In the rows, zero is written as 128.
Named moves come first, each a turn or a mirror and shown by rows before and after it. Which of them, in which order, take the first row of each pair that follows to the second? Write the first one first, as in the answered first pair.
move S:
[158 128 122 117 106 120 108 118 160  79 130 162 135 126 100 165 112 162
 176 101 139 144  78 121 101 163 137 104 112 112  48 134 136 155 112] => [145  78 138 189 123 117 132 103  91 105 164 124 188 111 148 158 137 107
 149 113 123 132 127 154 189 122 101 143 102 104 149  95 143 140  79]
[165  57 137 133  85 123 115 130 133 115 172  95 143  96 109 179 126 150
 151 113 160 173 129 128 108 124  73 143 124  94 126 127 143 137 107] => [173  73 144 122  82 120 116 127 140 104 169 106 144  95  97 182 131 149
 149 120 165 168 120 124  96 131  78 138 117  92 105 139 136 136 109]
[121 116 130 113 131 115 111 115 145 124 113 122 128 117 120 169 115 174
 169 119 129 116  98 144 116 162 138 125 149 136  90 104 145 135 124] => [122  97 136 137 147 126 116 115 112 133 137  99 144 119 150 163 131 149
 156 128 107 112 120 161 156 141 127 143 140 117 133  94 155 127 120]
[128 125  97 128 158 125 123 124  95 140 107 137 110 132 164  93 127 136
  99 142 146 118 124 136 139 145 139 131 131 125 130 129 130 129 163] => [125 126  99 121 154 117 105 124 108 150  97 145 113 130 165  95 126 140
 118 138 144 115 122 133 131 148 144 128 131 119 125 129 140 135 169]
move Z:
[157  80 125 124 143 146 114  90  93 112 114 126 143 105 145 169 132 101
 157 120  95 142 161 177 185 121 107 167 174 122 153 125 133 166 103] => [152  79 130 129 143 145 117  95  96 117 129 115 162 106 136 167 138 110
 152 119 101 151 167 176 177 117  92 165 171 123 160 122 133 161  99]
[134 153 137 145 129 149 171 143 135 138 131 121 151 139 122 116 136 111
 101 126 107 130 145 179 128 118 128 130 119 145 137 100  97 107 124] => [133 163 131 132 148 151 144 137 128 151  91 144 123 136 141 115 134 126
 134 128  77 124 116 158 141 139 155 133 150 143 123 109 106 125 129]
[140 107 149 118 186 130  87 111 139 131 118 110 143 105 149 162 134 149
 139 146 105 118 128 131 159 140 155 102 152 118 114 129 166 141 118] => [138  95 162 131 161 141 114 124 169 116 159  87 174 106 121 173 133 123
 106 146 117 138 133 151 137 105 117 109 123 116 135 114 163 121 118]
move M:
[106 126 123 162 148 139 161 123 113 113 130 149 144 106 130 108 155  99
 118 143 133 114 140 147 179 111  87 126 132 125 179 104  83 148 123] => [125 110 123 163 142 139 157 117 105  99 132 135 130  91 125 138 165  98
 140 129 122 116 140 139 177 119  91 118 142 108 174  99  96 163  98]
[121 167 122  98 150 152 159 134 158 120 108 165 103 139 120 114 145 112
 140 139  76  96 109 137 136 135 152 121 151 139 104 114 118 149 121] => [153 139 115 100 136 131 139 116 143 111 107 153 101 130 124 150 149 127
 170 131  79 128  95 129 136 149 143 122 151 121  98 119 129 161 106]
[134 107 101 144 128 122 132 120 120 139 142  83 130 132 154 135 147 124
 117 116 135 154 148 131 123 120  84 136 116 117 167 127 148  89 110] => [131 114 104 147 127 124 141 116 127 134 140  85 142 145 146 136 149 128
 112 115 131 140 152 137 134 126  94 132 120 127 167 117 149  77 114]
Then:
(2 to 3 moves a pair)
[169 112 130 122 114 127 134 128 160  92 153 137 126 103  88 182 121 155
 150 120 156 165 116 111  85 142 101 113 124 120 118 120 139 145 117] => [149  83 124 151 158 112 122 101  83 133 123 126 128  94 164 173 144 140
 169 121 115 131 125 127 163 142 109 133 142 109 159 121 145 147  86]
Z then S then Z
[113 104 142 158 141 106  58  94  83 154 126  95 143 150 212 130 134 126
 143 124 151 155 135  77 153 119 100 167 107 160 178 145 127  94 164] => [118 115 152 142 109 118  88 112 136 130 161  85 147 147 155 145 119 116
 123 116 197 183 147  74 100 104  83 152  69 166 160 143 111  83 185]
S then Z then S
[100 197  73 114 123 148 163 151 119 175  72 146  98 197 107  86 129 135
 130 134 141 139 115 171 117 141 178  88 135 123 106 123 130 109 184] => [100 168  92 136 104 158 212 161 118 164 112 122 131 182  91  83 137 102
  97 139 155 149 155 198 124 104 137 107 112 116 156 102 119  85 184]
Z then S
[129 134 102 102 105 132  82 120 112 131 124 131 123 131  92 158 139 142
 167 126 129 161 123 102 108 149 130 110 146 127 110 146 163 162 119] => [127 111 117 135  96 127 124 126 103 125 170 101 159 116  83 160 146 108
 143 127 143 173 158 114 118 119  86 122 129 124 149 121 155 144 123]
Z then S
[ 84 189 114  77 134 152 146 149 140 179  73 136  89 156 143  83 131 121
  81 153 101 106 109 131 150 117 157 123 159 167  82 103 139  88 172] => [156 125 113  66 125 130 100 108 115 130  75 128  88 115 143 176 132 146
 169 131  64 142  89 119 156 145 145 117 193 108  61 107 151 133 103]
M then M
